Turns, then the turns between two rows, first turn first; the first pair answered:
turn gufek:
[-49.0  -3.7  -7.6  -5.8 -10.1 -16.0   4.7  37.8 -17.2  -8.3 -13.0  15.1
 -18.9  10.6   9.1   8.7  17.9 -12.1   4.7 -38.3  10.2  15.3  18.2   7.6
   8.5  21.6 -10.0  14.2 -26.1  18.3  20.1   6.4   1.5  19.7 -25.7   2.3
 -31.8  -1.9  -9.2   9.5  26.6  30.4 -16.9 -15.4 -29.1 -13.9] |-> [-45.2  -9.8  -3.3   0.6 -12.7 -14.4  -4.2  32.8 -13.7  -7.6  -8.1  11.2
 -14.9   8.1   2.1   8.8  20.8  -2.6   5.8 -32.4  22.1  19.4  11.0   6.7
   1.7  23.4 -10.1  26.6 -33.4  23.1  25.6   7.1   1.5  28.6 -25.9   1.3
 -29.5   8.7 -14.5  17.5  22.3  37.7 -10.3 -13.7 -24.3 -14.9]
[  5.3 -16.9  -7.4   5.3  -3.3  -0.8  -1.1   5.3 -13.0  -0.3  -4.8   8.8
   4.1  -1.5  -3.6   5.1  -4.8  16.3   0.5  -3.2  24.9   5.8  11.6  -0.3
  17.3  -4.9  13.4  18.8  15.2  17.4   2.8   9.9   6.3 -10.5  21.1  30.9
   8.6  33.7  11.9  15.5   3.8   2.1   3.2   8.6  18.0   0.9] |-> [ -1.4  -6.2  16.0  33.8  -0.3  -4.8 -30.0 -10.1  22.6 -10.7  -3.9 -11.1
  11.2   5.7  -4.2   7.7  12.8  -9.3 -12.0  13.2  14.2 -12.7   0.6   6.5
 -22.1   9.1 -10.3  -5.4 -11.1   5.9  -8.3   5.2   7.5  -1.8 -12.3 -23.4
   6.4  -2.0  -2.9   2.9  -8.2  -2.2   2.2  15.9 -11.7  14.6]
[  5.2 -17.3   4.2  16.3 -29.1  -6.5  -4.0 -21.6  21.3   2.9   2.0 -20.7
  -0.3  -7.5  -6.2 -36.4 -13.1   2.9   9.4 -30.6  10.2  -8.4 -45.3 -12.6
  12.9  -7.1   4.1  23.7  19.4  46.5   5.1  22.2 -12.0   4.0  -5.6   6.1
  -4.1  13.2   3.0   1.6  -2.6  -0.8  26.8 -19.3   5.4   5.7] |-> [ -2.1  -3.5   8.2  18.1 -26.4  -6.7  -7.8 -17.1  29.7  -3.0  -2.5 -27.2
  -5.3  -0.5   4.2 -35.7  -5.2 -20.7   5.3 -30.3 -10.6 -19.7 -40.8 -14.1
   7.7  -2.7  -5.4  -3.4  19.2  35.7  -5.7  18.5 -13.3  -4.4 -19.0 -17.1
  -9.6 -17.6   4.8 -13.1  -4.0 -12.5  14.7 -23.9 -14.4  12.9]
[  5.7  -3.9  -8.9   8.6  -8.9  17.7 -16.2   7.8  -1.6 -13.1 -23.3  -9.6
 -10.7  13.7  26.8  21.2   0.2  -8.6  12.3  11.0  -4.9 -15.4  -3.0  -2.2
   1.9  33.7   1.4 -21.8 -31.8  -0.8 -29.6 -28.8   6.9 -35.7  12.7  -5.2
 -12.9 -33.8  15.8  -5.5 -10.3 -18.6 -20.6   5.4 -12.4   3.6] |-> [ 15.1 -20.0 -20.7  -5.1 -12.4  20.2  -6.3  11.0 -23.4  -4.5 -21.8   5.8
 -10.1   6.0  17.9  22.9 -11.4  21.1  16.7   5.6  14.9   3.2   0.0  -2.3
  22.1  21.8  17.7  10.4 -20.6  11.0 -14.9 -21.4   9.3 -31.6  36.0  32.9
  -6.9   4.9  19.4  12.5  -3.7  -7.1  -9.6   1.6  16.8  -6.9]
turn galer:
[ 18.2  -4.0 -11.6  46.0  -2.7  18.4   2.5  -6.6   9.6   5.0  11.1  -6.3
  -0.3  14.0  25.2  10.8  34.9 -31.2  -5.3  -3.1  10.2 -13.6   3.7  -9.3
 -26.2   5.2 -28.0 -25.9 -16.9 -21.5 -14.7 -29.4  26.5  -6.0   2.2 -10.2
 -18.2 -41.4 -15.4 -24.0  -1.3  -3.0 -14.8  19.8 -20.8   7.9] |-> [ 18.7 -23.8 -11.4  53.5  -7.7  22.9 -13.2 -20.3   9.3   8.0  17.2   0.4
  10.7   5.9   7.7  17.9  31.6  -0.5  -3.3  -3.0  49.0   2.0  -0.4  -5.5
 -31.4   3.1 -24.3  12.4 -28.3  -4.2   3.5 -21.9  25.2  17.1   9.0   8.6
 -17.3   1.8 -24.3   3.4  -1.4  15.9   0.1  28.1  -0.5   0.8]
[ 12.8 -10.0  10.6 -25.0 -58.8   3.7 -28.1  15.5 -36.8 -18.1   2.7 -35.0
  33.5  -1.9  14.4  29.2  -3.9   8.5  -1.1  -5.0  21.4  -0.9  22.4   9.8
  17.6   4.7 -12.0  21.2 -21.6  17.2 -22.0 -21.1 -29.8  -7.4  46.0  -0.1
 -22.8  -5.9  24.6  48.0  23.6 -30.9 -35.7  14.3  12.8   7.1] |-> [ -8.6  -4.1  22.9 -28.6  14.8   6.6   1.3  -0.1 -44.8  13.0  18.8 -31.2
  -2.6 -30.5 -55.2  -9.5  -8.9  30.9 -12.1  -0.4  14.9  36.3 -20.7  10.7
  14.9 -11.3  21.0  35.6   4.8   8.1  22.9 -13.9 -18.2  26.0 -11.5  23.0
   7.9  33.7 -35.8  19.4  12.8  22.2  40.5  -1.2  34.7 -30.6]
[ 15.0 -23.5   7.2   3.4  18.8  -5.4  -0.9 -16.2   1.5   3.4  16.1  -4.8
   6.0  -3.4 -26.2  -7.1  -9.4  30.1   3.2  18.3  16.4  18.7 -19.4  -8.1
  -9.5   3.1   9.5  22.1  -1.0   5.3   2.5   1.9   7.1  15.7   0.9  13.2
  16.5  21.1 -10.7   0.8  -2.1  16.9  28.7   5.9  11.4  -1.4] |-> [ 10.2  -2.5   7.2  -5.8  25.2  -6.6  16.0  -0.6  -1.0  -0.4   6.9  -9.7
  -5.9   6.7  -6.3 -14.2  -4.9  -9.2   0.2  15.0 -29.8  -0.5 -10.3 -14.8
  -3.2   7.5   6.0 -25.9   9.0 -14.5 -19.2  -7.1   7.0 -15.1 -10.6  -8.7
  13.0 -32.1   4.0 -34.6  -2.5  -6.4  11.5  -2.9 -14.6   6.9]
turn Dak:
[ 21.3 -20.1 -13.1   1.3  -7.4   4.9   0.5   0.4  -8.0  -2.8   2.9   1.5
  10.1 -10.3  -2.6   2.1 -22.6  24.4   4.6   6.0  11.0  17.7   2.7   1.6
   3.6  -8.7  11.5  24.9   3.7  16.8   9.6   7.6  10.8   4.1  23.7  26.0
   4.6  24.0  10.6  12.9  -4.3   6.9   8.9   0.0  26.7   0.2] |-> [ -1.9  -3.2  -5.2  -3.1  20.4   4.4  12.5   1.2  -9.2   3.4   5.6   2.9
  -6.5 -16.2 -18.7 -12.7 -17.1  13.8  -2.4  -3.4  -2.4  23.6  -6.8  -0.8
  -0.5 -13.4  15.0  12.8  11.0   5.9  20.2  11.4  10.8  12.8 -12.0  23.8
   8.8  22.5 -14.4  -6.9  -3.1  22.3  24.5  -6.8  17.9 -13.8]
[  5.9 -14.1  16.5 -10.4 -10.5  30.3  13.0 -20.7  26.5  -3.9 -24.4  11.5
  -6.8  -5.1  -7.9  21.6  -2.5  -1.1  28.2 -29.6  12.8  11.5  -5.1  -5.4
 -31.0  -5.0 -13.0   5.2  -4.3  10.6  20.9  11.6 -25.8   5.2 -20.8  -8.3
  15.0  12.1 -14.1   3.7 -14.7 -24.9   9.4  11.3   7.7  21.8] |-> [ 12.6 -21.3  15.9 -11.1 -10.9  29.6  10.9 -21.6  26.8  -6.2 -23.6  10.2
  -4.1  -6.8  -7.4  19.5  -5.5   1.6  30.1 -23.5  14.3  11.4  -7.9  -6.0
 -29.9  -3.9  -9.2   7.4  -3.4  11.3  19.1   9.4 -24.5   0.5 -14.5  -6.1
  14.0  11.9  -9.3   5.0 -17.0 -30.0  11.3  13.7  12.4  25.7]
[-29.3  -0.5  15.0  -4.3   3.1   2.7  23.8 -15.8  39.7   5.6  31.6  21.2
  26.7   6.5  -1.5  -4.1  44.3 -17.9 -41.1   8.2  17.1  -1.0 -11.7   9.7
  43.4  28.1  22.5 -14.3   3.3 -25.1   1.5  10.1  13.4  64.2  -9.3   9.1
  -3.7  -3.0  -7.3  -6.1 -18.1  -9.6 -18.2 -16.3  17.4 -14.0] |-> [-14.9 -10.9  11.7  -1.4 -18.2   3.8  13.1 -13.8  41.4  -0.5  27.7  19.1
  41.7  11.7  12.7   9.1  40.1 -12.4 -33.8  11.6  28.3  -5.3  -2.7   9.2
  46.8  32.3  19.0  -5.0  -3.2 -17.9  -6.4   8.4  13.3  58.4  14.5   9.9
  -9.3  -2.4   7.7   6.9 -15.7 -20.3 -29.9 -10.9  22.3  -5.6]
Now pairs of rows:
Between the rows of a pair lie 2 to 3 turns.
[ 11.8 -13.1  -6.0   0.1   2.7  -7.7 -11.0 -18.7  17.5  -7.4   4.6  -7.6
  21.8  12.0  -8.1  -2.0 -25.4   2.6   8.6  14.4   8.2   2.3   2.2  12.7
   1.4  -6.5 -19.2   9.8   2.9  -6.3  -1.3 -15.5  14.9  -4.4  24.3  -4.1
   9.2  -5.3   7.9  -6.1   5.2  -1.7  10.7   0.9  14.6  19.4] |-> [ 10.8 -10.8 -12.4  -9.4   3.1  -6.2  -0.6 -13.9   8.3  -8.1   1.7  -4.8
  17.5  11.4  -3.5  -2.3 -28.1   1.4  11.8   6.9   2.6   3.2   8.4  11.7
  12.1 -10.8 -13.5   7.9  12.8  -6.2  -0.8 -14.2  13.7 -10.9  30.1   6.3
   7.2  -5.4  12.5  -7.7  10.1  -5.9   9.1  -2.6  17.1  18.3] -> gufek gufek
[ -8.7   3.5   6.5  -3.2   2.3   1.2  15.5   8.2   4.5   1.7 -12.0 -27.3
 -17.7   3.1   9.1 -12.1  -7.6  -4.1   7.0  31.0 -26.6  -2.7   5.2  -8.6
   9.7   9.3  -7.9 -33.0 -10.9 -22.8 -11.1 -13.3 -12.9  -8.4 -14.7 -18.7
  21.2 -21.8 -11.2 -22.5  -8.7   0.7 -14.0 -16.0 -12.6  14.2] |-> [-26.5   4.4   7.4  -2.1  16.1   3.3  15.4   2.9   3.4   9.7  -5.3 -19.0
 -24.2  -6.3 -11.3 -13.2  -5.6  13.3   5.4  19.9  -2.7  15.8  -0.5  -1.3
   6.0   4.8  -3.4  -8.8 -17.5 -15.9  15.3  -6.4 -13.6  16.8 -30.9  -4.4
  23.9  15.6 -38.4  -9.4  -4.1  27.3   4.5 -15.7  -2.9  -5.4] -> Dak galer galer
[-22.8  -5.6  10.2   4.2  25.9  -2.4   1.4   4.9  10.0   6.8   4.0 -14.6
  10.2  19.5  -2.2  24.1   9.3   6.6 -41.5   2.1  -7.5  11.7  -4.3  15.5
 -18.3   2.2  19.8 -22.6  11.5 -32.5  19.0   1.0  25.6 -26.8 -33.7 -30.7
  -3.3 -29.6   6.9   3.4  -8.5   4.8  -1.3  -0.7  -9.1  17.1] |-> [-17.1 -11.8  -9.3 -11.6  -1.6  -1.8   6.1  18.5 -10.5   2.6  -3.3   1.5
  17.9  24.3  21.5  37.2   0.9  15.7 -32.4 -11.9   6.6  11.6  17.7  14.7
   7.3  -4.9  22.4  -8.9  16.6 -20.9  14.2   5.5  20.4 -37.2   3.5  -7.5
 -11.3 -18.5  33.6  24.0   1.9  -9.8 -27.0  -1.2   2.9  20.1] -> galer gufek
[ 19.8  18.0  20.3  -4.3  22.4 -10.0  15.0 -12.2   7.6  -5.4  -3.1  -3.9
   1.9  -7.4 -13.9   0.5  13.2 -11.2  -9.5  10.6  13.9  13.1 -19.6  19.5
 -10.8 -11.2   2.4  -4.0 -13.0 -20.5 -27.4  10.3  -7.9   8.6  -7.9 -25.5
   4.2  -0.9  14.2  -4.6  16.8  -7.5  25.3  -2.7  -5.1  20.5] |-> [ 23.7  13.8   8.1 -16.9   1.7 -11.8  20.8  -0.8  -8.6  -6.3  -6.6   7.7
   7.9  -3.9   5.1   8.7   7.8  -6.4  -2.6   0.2  21.6  12.9  -3.1  18.3
   8.6 -16.4   6.8   1.8  -8.0 -13.4 -30.6  13.0 -12.6  -1.1  19.1  -3.7
  -2.9   7.2  32.7   8.3  25.8 -20.5   3.3  -4.5   1.7  22.9] -> gufek galer
[-15.8   4.8   0.2 -15.8 -21.0  -8.0  27.2  17.5 -24.4   0.9   9.6  18.8
  -8.4 -15.6  12.1  -4.6  21.3  11.9  17.4 -28.6  -2.4  10.3  41.2  -1.4
  38.6 -13.3   3.6  -6.9  31.5   4.8  12.0 -16.8  -5.1 -14.9 -19.1  21.2
  -6.5  26.0  -0.2 -19.4  26.5  -6.0  -5.7 -27.9  -1.8 -12.2] |-> [-17.0   9.8  25.8  12.3   4.3 -10.6   9.0  -4.9   7.3   1.4  15.6  -4.5
  -9.6 -16.8  -7.2 -14.6  33.4  -4.6   5.7  -3.0 -24.9  -1.6  12.7   0.7
   0.4   0.3  -7.8 -30.2  14.3  -9.0   6.1 -26.6   0.7  -9.0 -57.7 -27.0
   2.0  -5.1 -24.9 -42.1   6.0  -0.8  17.7 -22.8 -23.6  -2.7] -> gufek galer
[-10.3  -2.0  -2.7  14.0 -13.4  -6.8 -17.3   1.2  -3.1   2.3 -12.0  -6.2
  -6.8  -5.9  21.2  -7.4   3.0  -7.4  -0.4  -1.7  -5.5 -15.9  24.5   7.4
  -3.4   3.3 -15.2  -2.3  30.6  10.0   2.2  -7.7   6.7  -0.1 -16.7  -7.8
  -7.4 -16.6   8.7 -14.6  11.7  -2.0 -11.2   0.2   9.0 -12.6] |-> [-14.1  -2.1  -2.7  16.3 -16.8  -8.8 -22.7  -2.3   1.0   1.2 -12.4  -7.2
  -3.9  -7.8  20.6  -4.5   5.5  -3.8  -0.2  -0.8   1.3 -14.3  23.0   8.3
  -8.4   3.5 -18.6   3.1  24.0  10.6   3.6  -7.4   5.1   7.3 -19.1 -10.6
  -8.2 -11.5   4.7  -6.6  11.2   0.3 -13.0   3.7   9.8 -12.1] -> galer gufek
[-23.7  30.0  13.3  -1.4  21.6  -6.5  13.0   7.8   5.4  -3.9  -1.6  12.6
 -32.3  -6.4   3.8 -15.7  -3.2 -17.3  -4.0 -23.2 -20.5  -0.9  -9.5   6.3
   4.3  -8.7 -10.2 -12.6   4.0  -2.8  10.6  19.6  -3.0  -1.1 -33.6 -15.9
   3.3  -9.2 -26.7 -11.5  15.3  11.3   4.1   2.4 -24.7  -0.2] |-> [-15.1  12.0  10.5  10.4   3.2  -6.7  -8.1   0.2   6.3  -7.1   2.0  17.6
 -10.1 -13.2  -0.6   0.0  -5.8  16.2  -1.4 -20.4  21.3   8.9  -9.8  13.2
  -1.1  -8.3 -11.8  30.7 -13.3  19.5  20.6  25.4  -7.7  18.4 -11.9  -0.4
   1.0  32.5 -28.0  24.9  17.3  20.9   3.7   8.7  -7.0  -2.2] -> galer galer
[ 31.8 -27.5  -4.2   5.7  -8.5   7.0  -5.9 -10.8  -4.5  -0.7   7.6  -8.6
  10.5  -2.5   0.5   8.1  -3.0   2.3   4.9  20.6  -4.9  -2.4  -9.2   1.3
   9.2  10.8   8.1   2.5  -1.5   5.1 -15.2  -7.0  10.0 -22.2  26.2  -1.1
   4.3  -3.0  21.0  11.2 -12.8 -16.8   1.1  12.3  12.6  20.1] |-> [  1.6  -2.8   6.2   1.7  28.5   6.4   8.9 -12.7   1.4   7.2  11.0  -9.6
 -12.2  -6.3 -18.7 -11.3   7.5 -17.0  -4.6   9.7 -28.1   2.0 -19.5   2.6
   3.2   5.7   8.0 -22.2   4.3 -11.1  -2.4  -4.4  10.7 -12.8 -23.4 -14.6
   9.3 -17.3  -7.6 -18.4 -12.2  -1.7  17.7   3.1  -4.3   3.6] -> gufek Dak
[ 39.8 -11.9  -2.4  26.2 -36.9 -36.7   5.9   8.7  -4.6   7.2  15.6  -0.7
  43.2  23.0  18.3   5.1 -16.9  19.2  -1.0  24.7  22.7  -0.9 -10.9  -2.1
   3.1  20.2 -17.8  21.3  -8.2  16.0 -15.0 -15.9   9.7   0.4  40.4  21.0
   6.2   4.4  27.9  33.9  -9.3 -54.0 -11.6 -10.4   9.4  29.7] |-> [-45.9  41.3  -3.5   0.8  10.5 -39.0  41.4  27.9 -19.8  19.5  19.8  22.3
  -2.4  21.0   0.4 -13.7   6.0  -2.0 -12.8 -38.9  14.3  18.5   0.3  -1.5
  14.4  -5.3 -19.2   0.1   4.8   3.3  26.9   7.9  -1.8  35.4 -34.7  32.2
   3.5  19.2 -23.9  11.9  14.1 -15.2  -4.2 -25.2 -12.4 -17.8] -> Dak Dak gufek
[ 17.4 -31.2  -9.8  20.4  -0.6  25.3 -11.9  13.4  15.6   5.8 -18.3 -32.2
  15.1   8.9 -13.8  -4.4 -18.6  19.0 -14.8  -2.0  21.1  -7.9 -27.7   1.2
 -14.9   4.2  -8.8  26.5 -10.0  18.6 -13.0  -1.5 -10.1 -36.9   9.7  19.9
  -4.4  21.0   5.5   2.9   1.8  -3.5  16.4   5.7 -11.0   7.8] |-> [ 13.0 -20.0  -9.2  14.6   2.1  24.0  -1.9  21.6  14.7   3.8 -23.8 -34.4
   7.6  12.3  -1.3  -8.6 -16.2  -3.0 -16.6  -2.8  -5.4 -17.5 -22.2  -2.0
 -13.4   5.5 -11.1   0.6  -3.6   5.9 -27.3  -6.8 -10.7 -55.1   6.2   7.8
  -7.0  -9.3  12.4 -14.2   2.3 -17.1   7.0   1.1 -29.1  12.1] -> galer galer
[  6.1  -9.2  18.7 -16.5 -19.1   0.7   8.5  -7.8 -31.6   2.4   9.8  -1.8
 -29.2  -8.2  33.5   6.6 -19.0   5.8 -32.8  23.0  -0.3 -11.7  23.6 -19.6
  11.7  -0.9 -17.7  -7.5 -18.3  33.9  15.8  28.3 -29.2  13.1   3.4  -2.1
  42.1   9.3  23.1  14.6  29.8 -43.0   8.7 -36.4  19.1   0.5] |-> [  0.2  -4.6  34.2  -0.4  -6.0  -1.1  -2.7 -18.6 -12.3   1.2  16.0 -15.6
 -30.4  -8.4  23.4   2.1  -9.0  -2.7 -38.2  34.4  -8.6 -17.1  12.4 -17.0
 -10.3   6.2 -24.0 -20.9 -30.4  25.3  13.2  25.5 -27.2  20.4 -21.4 -26.4
  45.7  -4.6  10.5   2.4  18.6 -39.1  16.9 -35.0   6.2   3.8] -> galer gufek galer
